One turn moves each row of this set onto another row. After a few examples, where does it send each row asked below?
Q288: [-13   6   2   7   4  11  -2 -12  21   6 -12 -11   3   6 -20   4  15  -6
  -5]
Q28: [-2 18  4 33 -7 -7 -3  5 -2 -3 -6 12  5 10  5 -8 18 -5 12]
Q15: [ -3   6   0  21 -19  -2  -4 -14   8 -14 -10 -11  -6  14  10  -8   5   0
 -10]
Q749: [ -7  -2   3   1  -9  12  -5 -18   4   2  -3 -14  -4  16   0  -2  11  -7
 -25]
Q516: [ 6 -4 -3 -7 -4 -8 -4 -1  5  1  4 -1  2 29  7 15 -4 -6  1]
Q460: [  2 -11   7  -3  -4   7 -28   5  -6   3  -4  -3   6  -7   6 -14  18  -7
  -6]
Q649: [  4  -3  12   0   6  12 -15  10   5  -6  14 -12  15   2   2 -13  14 -13
   4]
Q555: [ -1  12  -2  20  13  15 -10  18 -10   8   0  -8  14  14   0   1  -1 -13
  -1]
Q769: [-15   7   7  29 -10  -2   9  10  -9   2   1   4   5  -5   5  -2  -8  -6
  -6]
Q418: [  3   1 -14   8  -9  12 -14  12  12  14   4  12   8  -8 -15   5   2  -7
  -8]
Q284: [ -2  13 -16   3  -1  -8 -11   8  25  15   2   1   6  -5  -7  -3  -5  -6
  -6]
Q250: [  6  10  11   6   4 -15 -22  -3  10  10 -16  -8   2  10  -1 -11  -3   8
  13]
Q829: [ -5   1   6  15  -3  16   7  -6  -3  -6   4 -16   1  22  10 -13  -1  -6
 -11]
Q415: [  2 -15  12   8   2  12  -1  -3  -9  11  -7  -9  -4 -15   7 -10  -3  -2
  12]
Q223: [ -3  20  -2  14   4   0  -3  -6   0  27  -5  13  19 -10   9  -1  -4 -10
   2]
Q221: [ -3  -6   1 -12   4  -2 -17   2  -5   3   4  -3  -5  19   6  15   9 -15
   2]
Q482: [  4  23  -1 -12  -6  15  -7  -7   8   7   5  14  -3  -6   4   2   9  -5
   2]
Q69: [  4  11  20  -1   0   3 -17  -6  19   3  -8  -1  -2  17   7  -7  -8   4
   6]
Q560: [  1  -9   3  12  -7 -22  -4 -10   4  14  -5 -16  22  -6   1  -2   8  -6
   9]
Q198: [  1 -25  -4  11  -2  -7  -6  -3   1  18 -15  -9  -7  -7   3  -1  -3  -4
   9]
Q914: [  2   2   7  20  -4  26  -4   3   4  16  -7 -16  14 -10   3   4 -11  -7
  -3]
Q485: [-16   5  -8  21   7  -2  10   7  -3  -7  -6   2   5  23   3 -11  12 -10
   0]
Q680: [  0  12   2  10  -6 -28  -6  -8   3 -11   0  -8  14  -4   7   5   7  -6
   7]
Q203: [  5  -1 -17  18  -7  11  -2  17   3  12   9  14   8   6  -3   5  -5 -10
   9]
Q215: [ -9   1  14  13  -6 -16 -15   4  -5  -1  -8  -1 -11   1  -6  -6  -6   7
  14]
Q835: [  7   7  -3   7 -11  15 -17  -2   0   0  -4   5   4   5  -9  16  29 -11
  -4]
Q239: [  4  10 -15  13 -11  -4   2   8  21   3   7  12   0   8   3  -3  -1  -5
  16]
Q689: [ 0 21  5 14 -8  6 -8 -9  4 13 -5 26  1 -9  7  1  4 -1 11]
Q123: [ -3   5  -1  19  -3   0  -4 -14  11   7 -14 -26   6  16   5  -8 -10  -5
 -15]
Q115: [  0  -4  -6  14 -20   6  -9   5 -12   5 -13  14  -4   5  15   5  11  -5
 -12]
Q853: [-10  17  -9  14  18  11  -6   0   1  -4 -17 -17  15   2   2  -1  -5 -10
  -8]
Q20: [ -2 -19   0   2  -4  -4  -3  -8 -17   7  -8   0  -4 -16  12  -1   8  -7
  -1]
Q300: [  5   4  11  -1  -2   4 -11   8  16 -11   9  -8  17   3  -4 -16   1   1
 -11]
Q711: [ -1   9   4   2  -3 -18  -4  -9   8  -8   5  -2  22   4  20   1   4 -13
 -10]
Q620: [ -4 -18   2  19  -6  -5  -3   3  -3  -3  -5  -6  -4 -23   4  -9  -1  -4
   4]
Q624: [ -8  19   4  19   6  -6 -14  -7  10  23 -14  -9  10   0 -12  12   4  -9
  -3]
Q943: [  0  -6   6  14 -16   5  -4  -9  11  32 -17   1   2   4  -5   2  10   1
  -3]
Q38: [  4  20  -9  -4   9   7   2   2  -1  18   7   6  14   4  17  -8  -1 -11
   3]
Q259: [  3   8  -9  11  -7  14  -7 -13   5 -11 -22   4  -2  15   6   1  23  -2
   4]
Q484: [ -1 -10   6   3   1   9 -10   0 -11   1   5 -13   3   4  13  15  -6 -14
  17]

Q829 turns into Q15
Q198 turns into Q415
Where do these go?
Q28 turns into Q835
Q484 turns into Q215
Q482 turns into Q284
Q288 turns into Q853
Q69 turns into Q300
Q914 turns into Q769
Q223 turns into Q203
Q250 turns into Q649

One turn moves each row of this set onto another row. After a few examples, where does it send each row asked below?
Q905: [ 15   3   8 -13  -6  25  -4  -4   3   0   1   4   7  -5  -3  -1 -25 -11
   6  -7   2  -8  -2   3  -2   1   4  -3 -24 -12   1  12 -10   2   3   6]
Q140: [  3  -9  -6 -18  -5  18  -4  14 -12  -1  -2 -15 -13  17   3  -7  -9  -2
   2  -7  -4  13   1  22   2   6   7 -11   5   1   3  16   8   0   2  -2]
Q95: [  8  -9  -5 -21  -6  16  -3  14 -10  -4  -1 -14 -14  11   4  -6 -10 -10
   1  -8  -1  12   3  23   6   3   9  -8   3  -1   5  15   6   1   1  -7]
Q725: [  2  -4   0  -3   1 -17  32  -2  -8 -10   4  -5  -5   1   7  -4  13   7
  11 -18  14  -1 -11 -21   3   5   3  10   9   2  -1   2 -12   0  -4   3]
Q122: [ 12  -1   3 -11  -6  27 -12  -8  -5   2  -4  -3   6   4  -3  -6 -23   2
   8  -5   2  -6  -3   2  -7   4   2  -2 -19  -9  -4  14 -13   2   3  13]
Q39: [ -5  -6   2  12   2  11  -1  -9  -2  -3  -4  -4  12  -8   3   4   1   1
   0   2   1   2  -5  24  -3   6   6  26   7  -5   6 -26   8   0   2   2]
Q388: [ -6  -5   2  13   3  12   0  -8  -1  -2  -3  -3  11  -8   3   4   1   2
  -1   3  -1   2  -6  22  -3   6   6  25   7  -6   6 -26   9   0   3   2]
Q572: [ -9  -4   9  -4  -3 -23  11  -4  -9 -11  -1 -20   8   7  -7  -4  -6   1
  -1 -10   9  11   6  -6  -9  -5 -10   1 -18 -16  16  20   2   2   6  14]
Q16: [  9  -4  11  19   2   5 -17  13   6  -6   0   7   0 -23   9  -3   7   0
  -8   3  -1   5   0  -4   1   3   3  -3  18  -5 -18 -12  10  -4   0   2]
Q254: [  9  -5  10  19   2   6 -17  13   4  -5  -1   7   0 -21  10  -3   8   3
  -8   4  -2   5   0  -5   0   4   3  -3  18  -4 -18 -12   9  -5   0   3]
Q427: [-11  -3  10  -3  -1 -24  13  -3  -8  -9  -1 -18   8   9  -8  -3  -6   2
  -2  -9   7  10   6  -7  -9  -4 -10  -1 -17 -15  17  20   4   1   7  15]
Q304: [-10  -2  12  -4  -1 -24  16  -2  -5  -9   1 -15   9   4  -8  -1  -6  -3
  -2 -11   7   9   7  -6  -7  -5  -9   0 -19 -16  19  20   5   1   6  11]
Q852: [ -5  -6   2  13   3  12  -2  -8  -2  -2  -3  -3  12  -8   4   4   1   2
  -1   3   1   1  -5  23  -3   6   5  25   7  -6   6 -26   9  -1   3   2]
Q798: [ -6   5   3 -10   2 -22  -6  -1  -2  -3   1  -5 -11  -7  13   2   5  -8
 -12  -8  21   0 -12 -21   1  -3  -4 -21 -15   3 -12  -8  16  -2  -1   3]
Q819: [ -7  -3  10  -6  -3 -24  11  -4  -8 -12   0 -20   8   5  -8  -3  -6  -2
  -2 -11  10  11   7  -6  -7  -5  -9   2 -19 -17  17  20   2   3   5  12]
Q287: [  8   0   5  -7  -3  28  -7  -6  -2   6  -3   2   7   7  -3  -5 -24   5
   8  -4  -3  -7  -4   0  -9   5   1  -7 -18  -7  -3  14 -10  -1   5  16]
Q595: [ -7   3   1 -10   1 -21 -10  -3  -6  -4  -1  -8 -12  -4  13   0   6  -4
 -12  -7  22   2 -13 -21   0  -3  -4 -21 -12   4 -14  -8  13  -1  -1   6]
Q144: [  2  -3   1  -4   1 -17  33  -1  -7 -11   5  -4  -5  -2   6  -3  12   3
  11 -19  15  -2 -11 -21   5   4   4  10   9   1   1   1 -12   0  -4   1]
Q174: [ -5  -5   3  12   3  12  -1  -8  -1  -2  -3  -2  11  -9   4   4   1   1
  -1   3   0   1  -6  23  -3   6   6  25   7  -6   6 -26   9   0   3   2]
Q349: [ 12  -5  10  17   0   5 -20  12   3  -7  -1   4  -1 -23  10  -4   8  -1
  -8   2   2   6   1  -3   1   2   4   0  18  -5 -18 -13   7  -2  -1   1]
Q533: [ -8  -2  11  -6  -3 -24  13  -2  -6 -11   1 -17   9   3  -8  -1  -6  -5
  -3 -11   8  10   7  -5  -7  -5  -9   2 -20 -17  19  20   4   2   5  10]
Q897: [  0  -8  -5 -16  -2  19   2  15  -8   2  -1  -9 -12  18   3  -6 -10   0
   3  -6  -9  11   1  21   1   7   6 -15   6   2   5  16  12  -2   4  -1]
Q363: [ 11  -4  10  18   1   5 -19  13   5  -7   0   6  -1 -24   9  -3   8  -2
  -8   3   1   5   1  -3   2   2   3  -2  18  -5 -18 -13   9  -3  -1   1]
Q729: [  7  -7  -3 -21  -5  15   1  17  -6  -4   2  -9 -13   7   4  -3 -11 -14
   1  -9  -4  11   4  23   8   2   9 -10   2  -1   8  14  10   1   1 -10]
Q136: [-12  -2  11  -3  -1 -24  16  -2  -6  -8   0 -15   9   7  -7  -1  -6   1
  -2 -10   6  10   6  -7  -8  -4 -10  -2 -18 -15  18  20   5   0   7  14]
Q843: [ 10   4   9 -10  -3  26   1  -2   6   4   2   8   8  -2  -3   1 -25  -7
   8  -5  -4  -9  -3   1  -3   3   3  -7 -22  -9   1  12  -6  -1   5   9]
Q887: [ -5  -6   3  13   3  12   0  -8  -1  -2  -3  -3  11  -9   4   4   1   0
  -1   2   0   1  -6  23  -2   6   6  26   7  -6   6 -26   9   0   3   1]
Q597: [ 16   0   5 -13  -8  25 -10  -7  -2  -1  -2  -2   6  -2  -1  -4 -25  -7
   7  -6   4  -6  -2   4  -3   2   4  -1 -22 -11  -1  13 -13   4   2   9]
Q125: [ -5  -6   2  12   3  12  -1  -8  -2  -3  -3  -3  11  -9   4   4   1   1
  -1   1   1   2  -6  23  -2   6   6  25   7  -6   6 -26   9   0   2   1]
Q700: [  0  -4   1  -4   1 -16  33  -2  -7  -9   4  -4  -5   1   6  -3  12   7
  11 -18  13  -1 -11 -21   2   5   4   9   9   2  -1   2 -11  -1  -3   3]
Q938: [ -9   5   4  -9   3 -22  -4   0  -2  -1   1  -3 -11  -6  12   3   5  -5
 -13  -7  18   0 -13 -22   0  -2  -4 -23 -13   4 -12  -8  18  -3  -1   5]
Q869: [  1  -3   2  -3   2 -16  35   0  -6  -9   5  -3  -4   0   6  -3  12   6
  11 -18  12  -2 -11 -21   3   5   3   9  10   2   1   2 -10  -1  -3   2]
Q70: [ -6   5   2 -11   0 -22  -8  -2  -5  -4   1  -8 -12  -6  13   1   5  -7
 -13  -8  22   1 -13 -21   1  -3  -3 -21 -14   3 -12  -8  14  -1  -1   4]
Q375: [-10   4   3  -8   4 -21  -5   0  -3  -1   1  -5 -11  -3  12   1   6  -2
 -12  -6  17   0 -14 -22  -1  -2  -5 -24 -12   5 -13  -7  17  -3   1   8]
Q617: [ -9   4   1  -8   2 -21  -8  -2  -5  -1  -1  -8 -11  -2  12   0   6  -1
 -12  -6  20   1 -13 -22  -2  -1  -5 -23 -12   5 -14  -7  15  -2   0   8]
Q7: [  3  -5  -1 -19  -2  17   7  19  -3  -1   3  -4 -12   8   3  -1 -12 -13
   1  -8  -9   9   3  22   7   3   8 -13   2  -1   9  15  14  -2   4  -9]
Q678: [  1  -3   2  -4   1 -17  34   0  -6  -9   5  -3  -5  -2   6  -3  12   4
  11 -18  13  -2 -11 -21   4   4   3   9   9   1   0   1 -11   0  -4   1]
Q389: [ -1  -6  -2 -17   0  18   7  18  -3   2   2  -4 -12  14   3  -2 -10  -5
   3  -6 -11   9   2  20   3   5   7 -16   4   2   7  15  15  -4   5  -4]
Q387: [  7   3   7  -8  -1  27   0  -4   4   6   0   8   8   3  -3  -1 -24   1
   8  -4  -7  -9  -4   0  -7   4   1  -9 -20  -8  -1  13  -5  -1   6  14]
Q251: [ 11  -6   8  18   0   5 -22  11   2  -6  -2   3  -1 -21  10  -5   8   2
  -8   4   2   6   0  -4   0   3   3  -2  18  -5 -19 -12   6  -2  -1   3]
Q549: [ 10  -5   9  19   1   6 -20  12   3  -5  -2   4  -1 -20   9  -5   9   3
  -8   4   0   5   0  -5  -1   4   2  -2  19  -5 -19 -12   8  -4   0   4]
Q674: [  3  -4   1  -4   0 -17  32  -2  -8 -11   4  -6  -5  -1   6  -4  12   5
  11 -18  16  -2 -11 -21   4   4   3  11   9   1   0   1 -13   0  -4   1]

Q533 turns into Q304
Q595 turns into Q70
Q389 turns into Q897
Where do these go?
Q905 turns into Q843

